Families of rows that turns and mirrors carry onto each other, the same ones carrying the whole set onto itself: the rest of each named row's family, in list order:
5 families of 4 rows:
A: [-1.67 -1.86  0.83  2.03  3.29 -0.30 -0.58 -0.33 -1.59  2.39  1.74  1.20
 -0.01 -1.71 -1.87 -0.76  2.01  1.19 -0.36  0.18 -0.30  0.00 -1.18  0.82
 -2.86  1.71 -1.71]
K: [ 0.89  2.01  1.10 -0.50 -0.08  2.15  0.80  0.48 -2.57  0.81  0.90 -0.06
 -1.10  1.53  0.08 -1.27  2.56 -0.03 -0.46  2.03  0.10  0.59 -0.24 -1.15
 -2.82  0.45 -2.77]
C: [-1.31  1.32  0.86 -1.75  1.99  0.06  0.51 -1.22 -0.10  3.57  1.76  0.28
 -2.33 -1.41 -1.28  0.43 -0.21  0.41 -2.10  0.87  0.63 -1.65  0.38  1.98
 -1.23 -1.45 -0.91]
W: [-2.19 -1.50  1.03  1.44  2.78  0.05 -1.09 -0.20 -2.56  0.95  1.12  0.72
  0.53 -1.16 -1.97 -0.56  1.42  0.37 -0.57 -0.93 -0.54 -1.02 -1.33  0.68
 -2.40  2.24 -2.31]
B: [-1.60  1.62  1.08 -1.28  1.58 -0.06 -0.81 -1.61 -0.76  3.61  0.08  0.09
 -1.43 -0.35 -1.52  0.05 -0.76  1.01 -2.08  1.10  0.35 -0.97  0.48  1.73
 -1.05 -1.85 -0.45]
Y: [-1.83 -0.63 -0.65 -0.32 -0.63  0.36  3.03 -1.10 -0.02 -0.33  1.17  1.15
  0.68 -0.37 -0.67 -2.23 -1.18  0.33 -1.07  0.96  0.13 -0.52  2.44 -0.42
 -2.95  0.97 -1.75]
X: [-1.50 -0.96  0.59  1.49  3.02  0.28 -1.56  0.45 -2.08  1.67  1.08  0.56
  0.68 -2.44 -2.10 -1.23  2.06  1.22 -0.50 -0.65 -1.26 -0.24  0.22  0.31
 -2.58  1.74 -1.80]
E: [-1.80 -0.75 -0.84 -1.17  0.28  0.36  1.97 -1.28 -0.64 -1.02  1.62  0.46
  0.69 -0.34 -0.79 -1.72 -1.97  0.41 -0.25  1.55  0.44 -0.05  2.39 -1.14
 -2.24  0.56 -1.68]
P: [ 0.89  1.35  1.82 -0.41  0.37  2.79  0.86  0.17 -2.90  1.24  1.52  0.56
 -0.74  0.54  0.86 -1.50  2.39 -0.51 -0.50  2.82 -0.39  0.41 -0.29 -0.71
 -3.34  0.17 -1.64]
M: [-1.79  1.34  0.54 -1.51  1.92 -0.22 -1.35 -0.79 -0.34  3.64  1.74  0.65
 -1.64 -1.08 -0.86  1.22 -0.53  0.80 -2.08  0.52 -0.29 -0.26  0.92  1.72
 -0.73 -1.38 -1.20]
T: [-2.43 -0.98 -0.51 -1.46  0.17  0.58  3.15 -0.55 -0.33 -0.69  2.63  0.96
 -0.32 -0.13 -0.08 -1.23 -1.01 -0.65 -0.86  1.45 -0.45  0.27  2.24 -0.84
 -2.81  0.96 -1.59]
Z: [-1.82 -0.94 -0.16 -1.22 -0.90  0.60  1.51 -0.73  0.06 -0.96  2.36  0.86
  0.67 -0.72 -0.68 -1.92 -1.80 -0.02 -0.56  0.67 -0.36  0.27  2.17 -0.96
 -1.75  0.43 -0.82]
F: [-1.82  1.50  1.23 -0.81  1.17  0.56  0.26 -1.18 -0.47  4.28  0.59  0.74
 -1.62 -1.35 -0.86  1.08 -1.22  0.45 -1.94  0.58  0.33 -1.11  0.30  2.03
 -1.13 -0.89 -1.03]
V: [ 1.12  2.13  1.25 -0.48  0.17  1.93  0.69  0.04 -2.45  1.95  1.09  0.54
 -0.92  0.64  0.63 -1.75  2.00 -0.31 -0.92  2.58 -0.72  0.77 -0.22 -2.03
 -3.34  0.90 -2.07]
H: [-2.30 -0.66  1.35  1.55  2.62 -0.60 -1.24 -0.31 -1.68  1.27  0.74  1.49
  1.02 -1.86 -1.68 -0.65  2.49  1.22 -0.24 -0.12 -1.44 -0.70 -0.63  0.75
 -2.28  2.06 -1.57]
N: [-1.93 -0.92 -0.01 -1.48 -0.44  0.45  1.72 -1.79  0.59 -0.87  2.24  0.41
  0.76 -0.65 -0.61 -1.61 -1.40 -0.20 -0.89  1.29  0.03  0.71  2.30 -0.65
 -2.61  1.26 -2.15]
Q: [-2.34 -1.36  0.70  1.84  2.87  0.17 -1.90 -0.25 -1.57  1.47  0.97  0.43
  0.42 -1.64 -2.38 -0.94  2.22  0.51 -0.61  0.48 -1.08 -0.25 -0.19  1.32
 -2.93  2.06 -1.94]
J: [ 0.61  1.84  1.64 -0.29 -0.21  2.49  0.47  0.24 -1.93  1.38  1.26  0.22
 -0.98  0.18 -0.44 -1.71  2.14  0.18  0.49  2.93 -0.97  1.74  0.64 -1.75
 -2.42  0.19 -2.14]
R: [ 1.03  3.01  1.83 -0.74  0.07  2.19  0.42  0.11 -2.42  0.83  1.10  0.44
 -0.09  0.15  0.20 -0.94  2.04 -0.33 -0.11  2.73 -0.89 -0.16  0.25 -1.13
 -2.35  0.47 -3.13]
L: [-2.10  1.66  0.69 -1.21  1.74 -0.24 -0.19 -0.63 -0.22  4.31  1.49 -0.05
 -2.10 -0.72 -1.04  0.10 -1.11  0.21 -2.18  1.00 -0.07 -1.43 -0.20  1.36
 -0.82 -0.80 -1.02]

Which other rows belong to the same family as L? V, N, Q
Which other rows belong to the same family as K? E, F, H
Which other rows belong to the same family as M? A, T, J
Which other rows belong to the same family as B? W, Y, R

Families of rows that turns and mirrors carry onto each other, the same ones carrying the whole set onto itself: the rest of each named row's family, in list order:
6 families of 5 rows:
besi: [ 1.72 -0.70 -1.09  2.93 -1.72  0.51  0.01  0.06  1.18]
zor: [ 1.58  0.49  1.35  0.60 -2.23 -1.51 -1.93 -1.97 -2.18]
siso: [ 2.48  0.66  2.58  2.60 -2.17  0.53 -0.95 -0.14 -2.26]
Dokip: [ 2.48 -0.44  1.70  3.03  0.45 -0.44  1.17 -0.92 -0.43]
Risid: [ 1.52 -0.23  1.55  2.63 -0.90 -0.96  1.17 -3.45 -0.77]
sile: [ 1.61  0.43 -0.62 -0.10 -0.53 -1.39 -1.99 -1.48 -0.73]
rudug: [ 1.84 -1.06 -0.06  1.23 -2.20 -0.22 -2.13  0.64 -2.58]
pakag: [ 2.20 -0.70  0.82  3.19 -1.71  0.49  2.09 -0.32 -0.27]
ver: [ 1.39  0.72  2.00  2.21 -3.26  0.15 -0.99 -2.13 -2.12]
zasoz: [ 1.28  0.29 -0.37  3.96 -2.22  0.73 -0.30  0.27 -0.29]
zudel: [ 2.07 -1.90  1.33  2.21 -1.02  0.54 -1.05 -0.82 -3.09]
sige: [ 2.58 -0.90 -0.36  0.09  0.65 -0.90 -0.18 -0.06 -0.21]
Zal: [ 1.46 -1.74  0.27  1.29 -0.33 -0.66  0.56 -3.09  0.11]
famo: [ 2.15 -2.74 -0.43  1.83 -0.68  0.27 -1.84 -0.37 -1.02]
tizes: [ 1.61  1.00  0.66  1.07 -3.72  0.60 -0.10 -1.98 -0.09]
gaguz: [ 2.76 -0.37  1.80  1.74 -0.84 -0.49  1.43 -1.44  1.01]
Nefop: [ 2.56 -1.95  2.09  0.32 -1.04  0.62 -0.15 -1.60 -1.96]
Ral: [ 1.95  1.64 -0.94  0.42 -1.57 -0.98 -0.63 -0.81  0.70]
diz: [ 1.83  0.61  1.89  1.44 -2.10 -1.08 -1.33 -3.57  0.09]
Kapev: [ 2.74  0.75 -0.66  0.39 -1.78  0.05 -1.15  1.09 -0.45]
miraz: [ 2.41  0.80  2.17  0.81 -1.69 -1.43  0.95 -2.07 -0.41]
pof: [ 1.46 -1.55  0.36  2.95  0.16 -0.39 -1.51 -1.28 -1.98]
zilol: [ 3.19  0.90  1.61 -0.36 -0.75 -0.80 -0.24 -0.09 -0.75]
nifep: [ 1.67 -1.90 -1.38  2.04 -0.65 -0.73 -0.08  0.52 -0.77]
Nogu: [ 0.71  1.25  0.98  3.26 -1.68 -0.88 -0.90 -2.72 -0.30]
beka: [ 2.67 -1.23  0.68  1.43 -2.60  1.62  0.96  0.29 -0.47]
Meb: [ 1.72  0.46 -0.50  2.03 -1.52 -1.13  1.87 -0.37  1.19]
gido: [ 0.69 -1.34 -1.34  3.65 -1.65  0.44 -0.56 -0.95 -1.09]
zigik: [ 2.78 -0.57  1.56  1.33 -2.70  0.30 -2.54 -0.67 -1.76]
bolu: [ 0.61 -1.37 -1.37  1.47 -2.28  0.16 -1.80 -2.35 -0.95]

Which other rows belong to the same family as siso? Dokip, zasoz, pof, Nogu
Which other rows belong to the same family as ver? Risid, pakag, zudel, gido
Which other rows belong to the same family as zigik? besi, famo, gaguz, diz
Which other rows belong to the same family as zilol? sile, sige, Ral, Kapev
Which other rows belong to the same family as miraz? zor, rudug, nifep, Meb

